The rows below come in pairs that one turn or mirror swaps. Which row does each named row swap with?
The rows were stretched afterwards, more along some directions than others.
Diza: [-22  -2  19  -8  24   9 -14 -32  12 -28   6  19  28  -3 -17 -17   4]
ges: [ -4  -5  21  -7  19  -4  26 -23  13 -34  -2  -1  21   9  -3 -27   3]
vapu: [-17 -11  -1  24   0  31  34 -46  12  -9  -5 -25  21  13 -27 -19 -19]
sil: [ -5   1 -16   6  16  41  16 -31  27 -22 -11 -12  23  -3 -36  -2  -7]
susad: [-16 -29  17   5  21  -4  26 -39 -12 -37  27   1  27  41  -6  -1 -18]
Tubip: [-12 -21 -32 -21  13  33  37 -48   7  -4  22 -20  10  16 -19  19 -20]
kurif: [-45  -6  -7  33   5  23  25 -46  10  16   3 -14   8  33  -9  19 -31]
vum: [-22   1   8  33  15   5   0 -33   9 -18 -23   8  47  18 -28   4 -23]
vevu: [-14   0 -13  20  -4  16  17 -55  -5 -10  -4 -11  48  19 -37  11  -4]
bola: [-10 -13  -3  10  30  22   7  -5  35 -18   1  -9  10   1 -27  -9 -29]
zam: [ -7  -4   4  14 -18  20  46 -45  -8   4   7 -34  24  31 -34  13 -24]
gimi: [-23 -20  12 -25  32 -10  12 -48 -16 -16  10  -9  22  27  -6  -9  10]
nik: [-22  -2 -10  36  11  10  36 -22  27  14 -14 -29  17  25 -26   4 -23]
tate: [  0 -12   4 -12  -9 -12  46 -43 -11 -18  15 -10  10  33   4   4 -13]
buv: [ -8  -6   1  22  -5   1  31 -34   7  10  -4 -28  32  28 -39  -7 -27]
Radu: [ -2 -28  15 -19  28 -20  15 -20   0 -38  12  -5  39  24 -40 -12 -18]
nub: [ -9 -16   7 -14  10  -7  12 -31  -1 -39 -13   7  30  18 -19 -23   1]
Tagi: [  8  -3  -6 -19   5  19   5 -24  10 -18   9  -2  28   0 -45   1 -14]
Vate: [-31 -23 -13 -22  23  -7  25 -31   5 -10   4  -7   4  38  -4   7   8]
ditu: [-13   0 -17  23   7  38  17 -37  23  -5  11  -9  29  10 -44  13 -34]
Gizub: [-24 -15  20 -14  23   3  23 -39 -10 -19  -6  -8  22  24   2   0 -10]
liti: [-45 -28  20 -10  33  -3   3 -35 -11 -17   8   4  14  47  -7  -1  -3]
Laba: [ -9  -7  -3  20 -18  18  38 -30   9   5 -20 -24  30  28 -32   5 -39]
Zud: [  1  -5 -15  14  -4  36  30 -34  27 -10 -12 -20  24   4 -31 -18  -9]
vep: [-21 -13   0  12 -14  31  21 -34  22  -5  26  -4  12  16 -31 -10 -24]
Zom: [-43 -29  -8  -3  -3  20  32 -60  -9 -10  27  -5   8  48  -6  16 -11]
zema: [-24 -17   0 -27  15   4  21 -39  -1 -28  40  10  11  30 -12  13 -10]
timuf: [-22 -19  -7  -3   0  19  42 -54   0   3  26 -39  24  22 -46   3 -13]
nolo: [-35 -14 -12  -3  12  -2   2 -35   2 -11  -7  14  17  37  -9  18 -14]
Gerub: [ -2 -25  19 -28  24  -6  13 -32 -21 -39   7   0  26  33 -13   3  -6]
lanep: [-20 -25  26  -8  15  27   6 -24  17 -31   4   7   7  27  -7 -10 -32]
ganu: [-10  -9   1  -6 -21  19  46 -27   6  -1  31 -27   4  18 -31  -1  -6]
Fizu: [  7 -19  14 -13  30   6   0  -2  10 -41   3   4  25   3 -30 -16  -7]
lol: [-25  17  15   9 -22  26  14 -40  17   2 -17  -8  24  10 -27   2 -14]
Beter: [-19  -8 -17 -13 -11  10  32 -19  23  -2  19 -15  -2  17 -26   4 -12]
bune: [  3   8   2  10  10  -7  37 -17  17  -8   0 -13  30   9 -26   8 -38]
zul: [ -8 -10  17 -18   6  16  35 -31   2 -12  44 -14   3  16 -19  -1 -21]
tonuz: [  9   2 -11  21  14  26  15 -47   7 -10 -24 -17  35  -2 -20   1 -18]
leme: [-41  -5  -1  19 -10  11  21 -40   1  17  -5 -17  23  42 -36   9 -12]
dasa: [ -6 -18   0 -14  -1  11  45 -18  18 -33  24  -6   0  31 -18  -5 -19]

nolo is swapped with kurif
Laba is swapped with Gizub
lol is swapped with lanep
Gerub is swapped with zam

The rows below come in pairs that one turn or mirror swaps. Which row does each named row swap with?
The rows were stretched afterwards, more along some directions than others.
Fut: [ 29  -6  24   7  -3 -16 -19  14  21  11  -5 -31   5  -8   4  26]
Kodol: [ 24 -11  14  -9   6   4  -3 -19  14  -2  22  25 -22  -2   5 -14]
Gabus: [-17  -6  -8 -16 -15  -4  15 -21 -16  11  12  19  -5   1  -8 -28]
mubi: [ -9 -12 -11   4  14  11  16   3 -10   9   1 -28   0  -4  19  32]
mir: [-17  17  -5   5  10 -17  10   8   5  18 -12 -29  21  10   9  49]
tazen: [-16  -3   0   5   1  14  -1  -8 -16  20  21  15 -32   6 -10  -1]
Daz: [ 27 -13  26 -11 -23  17 -27 -13   4 -16 -10   6  11  -8 -14   9]
gogav: [ 13  -3  -1  -1  25   5   4  -9   8 -11  20  25 -29  -2  13  -5]
tazev: [ 17   2  29   4  -2  -6 -21   9 -13  11 -22 -27   2 -12  11  34]
mome: [ 21 -10 -15   7  11  16  18  18 -27  15 -23 -13 -12  -8 -11   4]
pez: [-24   4   4 -10 -14   4  -6 -18 -12   0  15   8 -17  -5 -19 -31]
kugif: [  7 -16   5   8  22  19   6  22  38 -24  16   5 -14   5   2   9]
Momi: [  0   1 -15  11  14   5  22 -24 -13 -17 -17  36   7   0   2 -10]
nin: [ 10   2   2  -4 -40  17   3  20  -3   2  -7 -51   6  -8  -5  22]
kefot: [ -7  28 -10   1  17  -4  -2  -5  12   8  -1 -21  24   8   7  50]
pap: [ 13 -18  38 -14 -21  36  -9  -7 -13 -17  -9  17   0  -4   7  13]
zev: [ 26 -15  18  -7 -18  16 -20 -13   8 -24 -31   3  25 -11  -1   9]
lobed: [  7   0  -5   2 -30  -2  14  24   3  22 -16 -60  16  -1  -1  25]
vid: [ 23   8  15  -5  15   0  -9 -10  28  17  36   9  -6  16   5  -9]
fuv: [  3  -3 -15   4  16   0   8 -19 -12 -22 -16  30  -6  -1  -8 -12]
Suru: [ 22  -3  16 -21 -19  25  -7  -3  -5 -19 -15  14  18 -11 -10   8]
sabi: [-26  15  10   5   8 -21  -8   5   0   7  -3 -23  10  13   1  27]
bek: [  3  -2  -9  18  10   3  12  -9  -3 -33 -10  23  -2   4  -1 -18]
bezuz: [ -2   9   6 -10  16  20  -5   3  42 -20  23  -2  -6   7   6   8]
sak: [-21   2   0  -9 -10   1  -3 -10 -10  16  22   8 -11   1 -26 -29]
kiz: [ 23   4  19  20  18  29   1  -9  20  -1  39  21 -12   7   1   0]
nal: [ 17  -1   3   0 -43  23   4  20  -2   9  -2 -46   9  -2  -4  15]
razo: [ 13  -6   2   1  15  11 -16  -3  49 -26  25   4 -10   6  -8   0]
Sude: [  5  12 -12  12  23   3  -2 -31  -8 -21 -19  35  18  -6 -11 -11]
mupa: [-33 -10   0  -5  -1   6  15 -23 -13   0  12  10  -2  -7   3  -8]
Mabu: [-17   0 -16  -5  24 -10   8  -9  -9  18  19  -4  12  -2  11  12]
rinug: [ 12 -15   3   6 -29  26  28  11 -20   4 -27 -41  20 -17  -3  29]
zozo: [ 17   4  40  30   8   3 -25   1  -3  15   4  -2  15  -6 -15  14]
tuku: [-15  -2   4 -10  -6   0 -13  -3 -26  15   4  -4  -5   1  30  23]
kuru: [ 37   0  13  10   7 -20 -18  12  17  16   2  -6  24   0 -11   3]
Kovuk: [ 21 -11   7  19 -30  26  -1  17 -25  13 -20 -24  -5  -7  -3  28]
Sefe: [ 22  -9   4   8  -6  15   8  -5 -36  13 -32 -24  25 -17   1   9]
gafi: [ 10  -7 -14 -23  14  12   8  -5  42 -10  25   9   1   8  -4  17]
vuza: [  3 -25  -1   3  -4  12   9 -15 -50   2 -31   5  13 -21   0   5]
vuso: [-15  11  -2   5   5 -17 -12   6   7  -5 -14 -31   9   8  17  42]

tuku is swapped with mome
bek is swapped with sabi
pez is swapped with nin
vuza is swapped with mubi

